A: 3 groups of rows, each row roughly a mix of its group's hidden directions
A (103 x 11)
1.8	53.9	13.9	-10.5	30.9	-21.2	-5.7	-23.6	-6.0	16.6	-29.9
25.7	41.5	-2.0	-30.0	-1.3	37.2	-4.1	-7.2	-22.6	18.9	28.3
-24.2	-24.6	-26.0	-18.3	-37.1	11.2	2.3	-14.1	28.4	-40.9	4.4
21.7	23.0	22.0	-5.4	61.3	3.5	12.4	-4.7	25.0	15.0	-9.6
-17.1	4.1	-31.5	-12.8	31.9	37.0	-39.0	-29.2	0.8	-11.2	7.5
2.5	-6.0	2.5	45.3	42.5	-15.9	-5.1	-31.8	10.9	-29.7	-14.1
-39.2	-0.8	-11.0	6.6	19.1	-54.4	2.4	30.8	18.7	8.7	-0.3
7.6	-45.7	12.7	13.3	-49.4	9.8	29.0	-10.0	-19.3	-2.7	-7.9
-30.5	32.5	-16.1	-15.8	-42.0	-5.7	-17.3	-3.9	-14.8	25.5	30.5
-5.4	36.9	14.1	-5.5	-29.9	-6.9	40.3	0.6	31.0	12.8	33.1
23.5	-11.9	-2.3	-22.6	-29.1	37.0	-13.4	-32.7	13.1	-37.4	12.7
13.6	46.9	-17.4	1.0	25.4	25.6	-22.0	-32.3	29.4	1.7	4.1
-10.1	-27.3	0.2	20.3	46.3	7.0	-15.4	-48.7	-6.1	1.8	-17.4
8.6	38.0	-17.7	36.3	22.3	-9.3	3.2	-36.7	15.2	10.9	-31.0
11.9	25.2	7.3	13.8	22.5	-20.3	34.1	-23.2	47.9	-3.0	-21.5
3.3	0.8	-28.2	-1.4	-20.0	-26.6	-27.0	33.1	7.3	23.5	45.4
8.0	25.4	4.4	14.8	41.5	-11.9	-37.7	-28.3	21.7	-3.1	-29.7
-20.8	-9.0	-12.2	-23.4	10.1	-50.3	15.0	46.5	-10.0	-7.9	3.5
7.5	13.1	-28.0	-28.7	-22.7	2.5	20.8	19.1	38.6	-16.8	38.3
27.1	-40.3	-15.2	11.0	2.8	30.1	-7.3	15.8	-12.6	-47.2	-9.9
0.6	17.3	-23.4	-30.1	14.1	10.4	-37.3	34.1	-40.0	6.4	12.4
1.8	-2.3	23.2	-26.3	-64.3	26.0	7.7	-0.5	-3.3	-11.9	12.0
-2.5	-3.0	-24.4	-16.1	-50.9	12.3	19.4	24.3	14.0	-18.9	35.7
3.0	25.0	-16.5	-9.7	5.3	39.6	-52.7	-23.4	-3.5	-16.8	-13.8
4.8	7.2	-4.7	9.2	-12.4	-53.6	23.6	45.4	0.8	1.9	-23.9
20.1	-19.2	-23.6	30.2	2.1	30.5	-27.6	-1.2	-18.2	-30.0	-35.2
52.4	9.4	13.7	-28.1	15.2	4.4	0.9	-25.6	27.9	-3.5	-30.0
-33.0	20.6	-24.6	-11.3	44.7	-8.5	-10.5	3.3	-37.1	11.6	21.3
-12.8	4.6	25.1	-27.0	47.8	-6.7	7.1	6.8	-32.8	19.1	31.6
-15.7	-43.9	-27.4	36.1	-16.3	10.4	-23.6	3.8	12.3	5.7	32.4
18.0	11.1	-7.4	29.9	18.8	43.3	-14.1	-11.8	-35.4	11.4	-32.5
-13.0	12.4	16.9	-1.1	12.6	-17.1	63.0	16.2	7.8	-18.7	-26.4
-24.2	34.5	49.4	1.2	16.8	-8.2	-37.6	-4.9	-14.8	10.2	-8.3
-13.5	1.2	-1.8	14.0	-3.5	10.6	-22.0	26.6	-54.1	30.7	28.9
22.6	-35.6	11.5	-16.7	-14.6	-16.8	12.8	16.8	29.5	-46.7	14.7
-16.5	16.7	-0.6	-38.7	-16.4	-1.8	-9.3	9.7	-58.8	-21.1	-0.3
-23.8	64.9	-8.6	-2.4	22.5	-17.4	-14.3	15.4	10.7	9.8	9.3
-8.7	-18.8	-45.2	12.2	34.7	6.8	-23.3	7.2	33.1	-22.0	18.9
0.3	-2.4	-42.8	37.6	-20.3	9.9	-23.7	27.0	-27.7	23.7	-5.1
-2.8	-22.5	-17.5	24.1	-43.4	-17.8	18.7	46.9	-13.9	7.7	2.1
9.4	-27.3	-12.9	-22.1	61.3	-0.4	-28.3	-13.3	3.9	-10.3	-7.8
-12.3	-31.3	-28.2	18.2	-42.3	-19.0	9.1	41.4	-1.4	-14.0	0.1
-53.9	-26.7	-26.7	9.6	5.9	-22.2	9.9	31.6	-12.4	-11.9	-8.2
-17.5	-45.0	3.7	6.5	0.8	-0.4	15.3	35.3	10.6	0.1	49.3
-7.2	-26.3	-19.3	-9.4	-41.7	2.7	12.0	37.2	20.3	-24.5	30.2
1.1	38.3	30.5	40.6	-4.3	19.1	-21.5	9.0	-19.7	31.6	-6.4
33.4	-18.5	38.8	-1.4	27.6	-8.6	32.3	33.1	-20.1	-5.8	4.6
44.5	28.9	18.2	-8.0	7.4	38.2	-11.0	-33.3	0.2	20.0	6.4
-8.3	-56.0	-8.9	-4.2	-25.2	24.7	-32.5	19.3	-8.8	-7.5	17.2
20.8	23.2	-6.9	17.3	41.2	38.8	-23.6	-15.9	-18.6	21.3	-16.5
1.2	44.4	26.8	30.4	20.2	-3.8	-3.4	-19.9	-15.5	36.2	-20.3
19.7	-12.4	-8.3	42.9	33.3	-2.4	35.1	-8.2	7.3	33.8	18.6
22.2	30.8	-6.6	-23.9	3.2	9.5	-54.1	-9.9	-0.9	32.7	12.1
13.5	-16.7	-26.2	-18.7	-33.6	20.5	14.0	27.5	-35.8	24.0	23.4
37.7	-6.8	-5.0	-2.5	27.9	7.8	-53.1	-30.6	9.5	-11.4	-9.1
12.2	-28.4	-27.1	-26.2	-23.1	-1.6	47.0	2.2	7.8	-10.9	33.2
-2.8	-21.6	-2.0	-8.2	-62.7	20.4	24.8	-11.3	-1.5	-27.4	-4.1
23.3	31.9	-5.7	-16.9	-28.1	9.1	26.4	24.2	-34.3	23.6	25.2
30.4	30.0	38.9	-7.6	25.9	-10.0	23.0	-21.2	-5.4	-4.2	-34.8
14.5	-51.6	-19.5	4.3	9.5	11.1	0.8	2.2	43.0	-31.4	-9.2
34.8	-7.7	14.8	-14.0	-34.3	2.5	29.3	27.2	-3.3	18.1	40.0
-7.4	-26.3	3.0	-2.9	11.8	-50.2	45.3	-13.4	23.4	-4.8	-13.3
-21.4	-11.7	-26.0	3.1	-54.5	-18.6	8.1	5.9	37.8	-16.1	-4.4
0.7	29.6	24.0	26.8	48.3	-21.9	2.6	-22.0	-6.5	-18.1	-23.6
-26.9	-6.2	-11.1	5.0	3.9	4.6	-15.7	33.2	-61.1	-6.1	18.5
1.8	-19.5	7.6	3.2	-36.1	-18.4	51.8	39.8	5.9	2.4	2.1
-5.8	-22.6	11.8	-5.2	18.6	-1.1	5.4	-17.9	22.7	-58.0	-33.4
11.5	34.8	1.1	-2.9	42.4	18.1	-37.2	-33.1	0.2	21.1	0.0
20.6	32.9	17.2	-33.9	-35.4	36.8	-7.5	5.9	-20.1	7.1	17.2
9.0	47.0	10.8	-26.8	16.5	1.9	-13.3	21.9	-37.7	30.3	0.4
-9.0	13.8	44.6	-2.7	20.5	-2.6	5.4	32.1	1.0	34.1	38.6
39.1	-1.0	-7.2	-5.5	-3.2	43.4	-15.9	-28.2	-39.8	9.0	-13.4
-53.6	-31.4	-10.3	22.9	-14.5	7.4	-17.9	-24.2	-3.2	-26.5	-5.1
-17.7	33.5	22.3	29.7	24.4	-18.0	38.8	16.2	-25.4	15.9	-3.1
-28.4	-10.0	-22.0	44.7	-23.7	-8.9	19.2	-8.8	26.2	19.2	29.5
16.0	45.6	-16.4	-28.2	-12.2	37.7	3.9	-12.7	-5.1	8.4	34.0
-26.4	-7.7	-27.2	-25.1	19.0	21.9	-41.0	-23.3	-9.6	-19.6	27.2
22.4	57.4	18.8	-25.0	19.3	-11.3	8.9	-14.7	-16.2	11.7	-20.7
-11.7	-28.6	-20.2	-25.2	-40.0	18.7	17.4	41.3	-10.1	8.6	16.6
-11.1	-37.6	-34.0	-2.9	-41.3	15.1	3.9	25.4	-10.1	-24.1	20.6
11.4	28.3	28.9	-18.2	48.9	-16.0	7.3	0.1	15.2	31.8	19.0
29.8	-5.5	7.3	6.1	-19.7	32.4	20.0	-27.0	-47.3	24.2	0.9
10.4	-48.8	12.2	11.6	-40.8	8.0	0.0	-5.2	-27.0	-11.7	-31.8
36.1	-30.0	27.6	23.8	-12.8	6.2	6.5	-49.6	6.9	-0.5	-10.7
3.2	-47.9	-20.4	9.8	-9.7	3.8	11.6	44.1	-12.6	-35.0	2.7
8.2	3.0	-17.9	-13.9	-11.6	-3.8	41.0	3.5	62.3	2.9	-9.2
23.4	32.3	12.1	1.6	29.7	0.2	-35.7	-11.2	-45.5	17.8	-0.5
-27.6	-12.0	5.1	4.0	-27.4	-1.5	-13.6	-17.2	52.2	-37.1	-11.0
-28.6	-43.7	-3.0	4.8	-17.3	-5.0	12.3	-5.1	-1.4	-55.4	-8.5
31.3	36.1	-18.9	-30.4	4.6	35.1	-3.9	7.8	-12.5	13.0	34.5
6.0	-24.8	-1.7	5.3	-33.2	-4.5	39.6	15.0	36.1	-32.7	-20.8
10.0	21.8	24.9	18.2	30.9	6.9	-18.5	-34.3	-22.7	23.4	-36.0
14.6	-25.1	-19.2	-15.8	-24.4	5.6	26.1	-5.2	59.6	-5.5	-5.5
1.8	37.0	-0.5	-26.5	-13.8	8.2	-8.4	25.8	-30.3	46.0	17.4
13.9	15.8	4.7	-3.2	51.2	23.3	-30.4	-11.9	-35.2	18.3	11.1
-4.7	44.0	25.2	26.3	41.0	-24.1	13.8	-12.5	-16.2	-1.5	-15.9
19.0	28.4	5.8	18.6	24.1	-7.9	-12.9	19.0	-27.9	53.1	9.6
19.6	-13.7	-14.0	-2.1	5.1	-31.1	-15.4	23.4	55.0	-25.1	13.8
0.1	3.7	29.8	16.0	27.5	-13.1	-26.8	-39.5	29.2	-25.4	-23.3
-12.2	9.5	16.8	1.1	40.0	27.3	-23.5	-50.4	-14.9	14.8	1.8
17.6	24.0	-3.8	32.2	40.8	-9.9	-18.6	-27.4	37.4	14.3	-3.0
12.7	-41.1	16.8	-3.3	-17.8	4.9	5.8	-28.1	43.3	-29.0	-19.5
-23.5	21.2	8.6	11.6	-43.5	-28.4	42.4	10.8	21.8	2.3	9.9

one row of each group, then the others: which group is each in?
30.3	6.9	27.9	-1.4	9.5	40.5	17.9	-36.3	1.9	-18.6	-30.6
X
-12.3	10.3	-12.6	-8.9	3.8	9.5	-38.9	25.6	-54.6	13.1	22.0
H
13.8	22.8	41.6	42.9	-3.1	19.2	-14.2	-7.0	-11.6	32.0	-18.1
R

-21.0	50.2	17.5	9.8	-14.7	-17.8	29.5	-2.7	-8.2	38.4	9.7
H
22.2	-7.5	-24.5	31.4	42.5	27.2	-26.1	-22.9	-16.6	12.0	-10.1
R
-35.4	-9.7	8.9	-12.2	-40.4	10.0	15.7	42.7	-2.8	25.9	18.7
H
-23.7	-3.5	22.1	8.3	9.1	-16.9	-23.1	-36.3	22.9	-46.0	-20.2
H
13.0	-9.7	44.8	26.4	-1.3	-17.9	24.1	21.4	40.5	19.6	6.9
R
14.3	-19.0	18.6	6.3	12.2	21.7	-65.9	-1.6	-11.4	17.1	8.4
H
29.4	-4.1	-33.0	17.8	-1.8	-17.8	-47.0	28.5	19.7	1.8	19.4
X
54.0	11.8	-3.7	-20.0	5.5	14.9	-36.4	-26.0	-4.5	25.7	0.6
H
-0.8	29.0	-8.5	41.0	24.5	-7.2	-35.1	-16.3	5.9	34.9	20.1
H
-37.4	11.9	9.8	-40.5	12.8	-10.7	25.6	-19.8	38.4	0.2	18.2
X
8.4	-27.4	37.5	10.7	-1.2	18.1	-18.4	-33.9	41.0	-11.8	-20.6
R
